Questions about the grid below. Indices start at 0.
1) Find the entry in the bottom-right corner.
2) Find the top-right entry.
3) Find the entry just right of .39.
4) Find the entry at row 0, column 0.
5) Find the entry at row 0, column 1.
6) Find the bottom-left entry.
7) Find the entry directly above the largest entry.
8) Find the entry at row 0, column 2.
-.36  -.08  -.12  -.05  -.27  -.08  .03  .24  -.21  .28
.02  .13  .03  .12  -.18  .35  -.06  .39  -.57  -.10
1) -.10
2) .28
3) -.57
4) -.36
5) -.08
6) .02
7) .24
8) -.12

Read these off the matrix that follows.
1) Which number is the entry just right of the largest entry?
2) Which number is the entry just left of -89.8?
3) Which number is the entry just right of -60.8?
4) Which number is the entry just left of 72.1?
5) Which number is the entry just left of 44.6?
[[  46.5  125.2  -48.9   16.7  235.3  210.5  111.2  128.9  138.5   97.5
    13.6  -68.4  140.9  156.5   80.7  165.2]
 [ -46.7  -89.3  270.7  216.8  -62.5 -155.2   96.7   76.4  -60.8  136.4
    25.8  166.8  -93.7 -101.6   60.5  -99.4]
 [ 117.8  -83.8  252.9  142.0  -77.9 -116.1 -111.1   46.8   -0.6  -85.8
   133.2  262.4  -42.7  -53.5  141.9  -68.4]
 [ -65.7  -61.6  251.1  175.4  -29.8  -95.2   72.1   90.9  -14.4  140.0
     6.2  112.1 -104.1  -91.9   81.4 -128.6]
 [ 183.9  219.9  -83.0  -45.0  221.1  295.7   44.6   97.4  216.0   19.9
   117.4   -8.1  221.1  235.6  115.0  222.7]
 [ 141.1  -31.1  183.1  115.1  -42.5  -61.7  -74.5   51.6   32.2  -64.9
   127.8  224.4    0.2   -0.4  127.3   -5.4]
 [ -42.0   65.8  146.4  107.1   75.5   69.2  136.2  107.7   73.8  194.2
    14.5   18.8   -3.9   13.5   76.3  -35.5]
 [ 116.2  -84.4  230.4  139.1  -22.7  -84.3  -99.0   74.9   14.7  -84.6
   121.8  231.6  -17.5  -33.0  154.2  -39.4]
 [ -10.0 -119.9  263.2  184.0  -11.7 -122.5  -16.3  103.8  -22.4   28.8
    33.4  165.3  -89.8  -89.1  125.4 -101.7]
 [  77.8 -114.0  266.0  167.1 -110.3 -169.7  -77.4   37.2  -42.9  -53.3
   106.2  260.0  -74.7  -88.6  110.6  -91.0]
 [  78.2  -25.4  188.8  136.9 -127.0 -126.7   27.6   -4.1  -40.4   30.6
   109.4  217.8  -24.0  -44.4   35.7  -33.5]
 [ 146.2  208.5 -113.8  -66.0  220.2  290.5   51.5   81.0  194.2   23.7
    87.6  -50.9  211.8  221.4   84.5  212.5]
 [ -14.8  -34.4  -73.5   -9.5   87.7   18.2    7.6   33.0   -8.2  -27.6
   -47.5  -64.0   32.3   26.6   -4.7   68.7]]
1) 44.6
2) 165.3
3) 136.4
4) -95.2
5) 295.7

Read these off the array that follows.
1) The third smallest entry?
2) The 3rd-last entry, reading row by row?
3) The largest entry in the last row?
4) The entry in the bottom-left corner?
5) The entry just right of .19?
6) The 3rd entry on the main diagonal?
7) The entry in the top-left corner?
8) The 2nd-last entry, reading row by row?
.00  -.07  -.05  .00  .05  -.03  .12
.20  .26  -.21  -.17  .04  -.23  .14
-.08  .01  -.15  .24  .15  -.05  -.12
.34  -.09  .08  .05  -.02  .42  .00
-.10  .19  .06  -.06  -.03  -.07  -.14
-.07  -.05  -.03  -.01  .02  -.04  -.04
-.12  .14  -.04  -.08  .06  -.17  -.03
-.04  -.02  -.02  -.03  .01  -.04  -.06
-.09  .06  -.04  -.08  .06  -.09  .03
-.03  -.04  -.01  -.01  .02  .01  -.05
.13  .18  -.25  -.17  .05  -.32  .13
-.06  -.04  .01  -.06  .01  -.03  -.04
-.02  -.02  -.02  -.04  .00  -.04  -.06
-.02  -.09  .25  .01  -.59  -.13  .14
-.09  -.05  .04  .00  .01  -.04  -.05
-.13  -.06  -.03  .12  .01  -.02  .42
1) -.25
2) .01
3) .42
4) -.13
5) .06
6) -.15
7) .00
8) -.02

Questions about the grid below. Counting starts at 0.
1) Report the entry directly below 5698.
2) Report the entry just left of 5999.
3) Report the top entry of the column that holds the smallest entry.
4) Report the entry directly above 6399.
5) Report the entry at row 1, column 1.
6) Report the entry directly below 6608.
7) Report the entry in the bottom-right corner.
8) Report the bottom-left entry.
[[6068 6014 6360 6991 5998 6225 6194 6124 5863 7039 5497]
 [6576 6654 6536 5999 6204 6504 5205 5698 5339 6445 5304]
 [6002 6091 5982 6608 5937 6019 6189 5872 5823 6184 5871]
 [6927 4265 2966 4742 6705 6698 7936 5658 7299 6364 6531]
 [6852 6611 5346 6159 6256 6399 6078 5314 5459 5499 6126]
 [6181 5522 5337 5561 6143 6124 6195 5940 6235 6324 5873]]
1) 5872
2) 6536
3) 6360
4) 6698
5) 6654
6) 4742
7) 5873
8) 6181

Read these off the row that follows.
1) The maximum?
2) The entry just left of -.16?
3) The entry just right of .20?
4) The entry just left of .20?
5) The entry just left of -.24?
-.26  .21  -.06  -.04  -.22  -.37  -.16  .02  -.03  -.13  .09  -.24  .20  .10  -.61  -.08
1) .21
2) -.37
3) .10
4) -.24
5) .09

[610 498 521 369 567 428 662 604 470 592 683 231 605 597 946]
Find the entry just left of the smallest entry.
A: 683
The entry just right of 521 -> 369
Find the entry just left of 946.
A: 597
The entry just right of 498: 521

a =
array([[  7.04,  -5.07,  -2.03, -13.47,  -0.01,  -1.69,  -1.91],
       [ -3.13,   0.98,  -0.26,  27.80,  -4.00,   0.36,  -1.60],
       [ -7.98,  -7.11,  -0.92,   1.71,  -8.11,  -1.86,  -0.67],
       [-10.59,   3.12,   0.60, -10.88,   2.17,  -2.45,  -1.70],
       [ -5.46,  -1.29,  -1.12, -16.52,  -0.97,  -2.05,  -0.22],
       [-11.27,   0.34,   0.06,   8.21,  -2.38,  -1.45,  -1.63],
       [ -4.85,  -1.80,   0.55,  16.56,  -3.57,  -1.26,  -2.44],
       [  9.31,   2.40,  -2.59,   2.82,   1.67,   0.94,  -0.49]])
Rows and columns are numbered from 0.
What is the top entry of the column that holds the smallest entry? -13.47
The entry in row 2 and column 0 -> -7.98
The entry in row 0 and column 2: -2.03
The entry directly above the smallest entry is -10.88
What is the entry in the top-right corner? -1.91
What is the entry just right of the smallest entry? -0.97
What is the entry in row 0 and column 0? 7.04
What is the entry just left of the smallest entry? -1.12
What is the entry just left of the largest entry? -0.26
The entry in row 1 and column 0 -> -3.13
What is the bottom entry of the column that holds the largest entry? 2.82
The entry at row 2, column 1 -> -7.11
The entry in the bottom-right corner: -0.49
The entry directly above 0.98 -> -5.07
What is the bottom-left entry? 9.31
What is the entry just right of 2.17? -2.45
The entry just right of -5.46 is -1.29
The entry directly below -4.00 -> -8.11
What is the entry just left of 0.36? -4.00
The entry just right of 0.34 is 0.06
The entry directly below the smallest entry: 8.21
The entry directly below -3.57: 1.67
What is the entry just right of -1.26? -2.44
What is the entry directly below -1.29? 0.34

Read these off the row that follows.
1) Find the fourth-last entry.
2) Find the third entry from the right.
3) Find the third entry from the left.
4) Find the last entry.
5) Find the first entry.
6) Find the entry just left of -0.27.
array([ 1.80,  0.15, -0.15,  0.71,  0.95, -0.27,  1.08,  0.45,  1.03,
       -0.34, -1.24,  1.11,  1.31])
1) -0.34
2) -1.24
3) -0.15
4) 1.31
5) 1.80
6) 0.95

[99 56 70 35 64 14 60 97 42 24 71]
The 1st entry is 99
Read off the third entry from the left.
Answer: 70
Read off the first entry from the right.
Answer: 71
